data =
[[126 128 127 128 128 125 128]
 [122 126 125 126 126 110 129]
 [120 128 127 131 131 101 128]
 [126 128 127 128 128 124 128]
 [127 128 127 127 127 129 128]
 [123 126 125 128 128 110 129]
 [121 128 128 132 131 110 128]
 [121 127 126 128 128 116 128]
 [124 127 127 129 129 122 128]
 [121 127 127 129 129 116 128]
 [124 127 127 129 129 112 128]
 [122 127 126 128 128 115 129]
 [122 128 127 128 128 118 128]
 [127 127 126 126 126 125 128]
 [126 127 126 126 126 121 128]]
data[0,0]	126
data[2]	[120, 128, 127, 131, 131, 101, 128]
data[11,6]	129
data[11]	[122, 127, 126, 128, 128, 115, 129]
data[13,5]	125
data[:, 2]	[127, 125, 127, 127, 127, 125, 128, 126, 127, 127, 127, 126, 127, 126, 126]
data[:, 1]	[128, 126, 128, 128, 128, 126, 128, 127, 127, 127, 127, 127, 128, 127, 127]
data[7,0]	121
data[10]	[124, 127, 127, 129, 129, 112, 128]
data[4,6]	128
data[6,0]	121
data[12]	[122, 128, 127, 128, 128, 118, 128]
data[6,1]	128
data[7,5]	116
data[14,2]	126
data[:, 6]	[128, 129, 128, 128, 128, 129, 128, 128, 128, 128, 128, 129, 128, 128, 128]
data[9]	[121, 127, 127, 129, 129, 116, 128]
data[7,4]	128
data[7]	[121, 127, 126, 128, 128, 116, 128]
data[0,4]	128
data[3,1]	128
data[8,6]	128
data[13,6]	128
data[5,6]	129
data[5,5]	110
data[11,3]	128
data[8,0]	124
data[3,5]	124
data[:, 0]	[126, 122, 120, 126, 127, 123, 121, 121, 124, 121, 124, 122, 122, 127, 126]
data[0,2]	127
data[5,3]	128
data[13,3]	126

B = [113 132 141 113 113 124 140 140 116 123 101 117 123 119]
B[0] = 113
B[1] = 132
B[11] = 117
B[3] = 113
B[6] = 140

W = [133 128 119 123 116 122 150 111 128]
W[0] -> 133
W[-4] -> 122
W[-2] -> 111

grid = [129 135 140 148 124 152 129 126 113 141 137 121 134]
grid[-13] -> 129
grid[-8] -> 152
grid[3] -> 148
grid[-4] -> 141
grid[-3] -> 137

arr = (116, 133, 141, 120, 125, 121, 124, 121, 128, 148, 107, 143, 136)
arr[-13] = 116
arr[-12] = 133
arr[-3] = 107
arr[-6] = 121
arr[-7] = 124
arr[-5] = 128

M = [127 117 140 146 155 132 138 128 133 115 117 126 119 127 126 135]
M[0] -> 127
M[-13] -> 146
M[-3] -> 127
M[-11] -> 132

m =
[[127 151 123 136 128 116 123 127]
 [122 144 127 130 129 150 135 131]]
m[0,0] => 127
m[1,-4] => 129
m[1,7] => 131
m[0] => [127, 151, 123, 136, 128, 116, 123, 127]
m[0,1] => 151

x = [126 151 104 131]
x[0] = 126
x[-3] = 151
x[-2] = 104

A =
[[129 125 123 126 139 125]
 [135 134 107 118 139 128]
 [130 130 130 130 139 133]
 [126 125 129 129 139 128]]
A[0, -6]	129
A[1, -4]	107
A[-2, 3]	130
A[2, -2]	139
A[-1, 3]	129
A[-4, -3]	126
A[1, 3]	118
A[0, 4]	139
A[-2]	[130, 130, 130, 130, 139, 133]
A[-1, -2]	139

a =
[[125 110 127 131 137 137 112 128 110 133 116 126 111 143 124]
 [123 107 123 126 137 151 124 139 123 132 130 125 111 135 124]
 [126 109 126 130 137 140 109 130 113 132 116 125 111 140 124]
 [128 109 126 129 137 147 112 135 121 132 120 125 111 135 123]
 [128 109 126 129 137 143 108 132 118 132 117 125 111 137 124]
 [119 109 129 132 137 137 121 130 109 136 120 131 122 150 129]
 [124 109 128 132 137 136 114 128 108 134 118 128 114 147 126]
 [126 107 125 128 137 149 114 137 123 132 123 125 111 134 123]
 [119 108 123 126 137 149 130 139 120 131 132 125 111 137 124]
 [125 107 124 127 137 151 118 139 124 132 127 125 111 134 124]
 [121 109 129 132 137 136 117 128 107 135 120 129 118 149 128]
 [128 109 126 129 137 143 109 132 118 132 120 125 111 137 123]]
Indices start at 0.
row 0 col 0 = 125
row 4 col 6 = 108
row 4 col 10 = 117
row 4 col 12 = 111
row 5 col 12 = 122
row 6 col 12 = 114
row 8 col 8 = 120
row 11 col 6 = 109
row 7 col 6 = 114
row 10 col 1 = 109
row 5 col 8 = 109
row 7 col 0 = 126
row 5 col 2 = 129
row 0 col 2 = 127
row 3 col 11 = 125
row 2 col 3 = 130
row 10 col 6 = 117
row 9 col 12 = 111
row 6 col 6 = 114
row 7 col 5 = 149
row 11 col 2 = 126
row 7 col 3 = 128
row 1 col 2 = 123
row 1 col 9 = 132
row 4 col 4 = 137
row 3 col 12 = 111
row 3 col 13 = 135
row 7 col 4 = 137
row 8 col 6 = 130
row 10 col 8 = 107
row 1 col 1 = 107
row 2 col 4 = 137
row 2 col 1 = 109
row 10 col 2 = 129
row 3 col 0 = 128
row 0 col 11 = 126
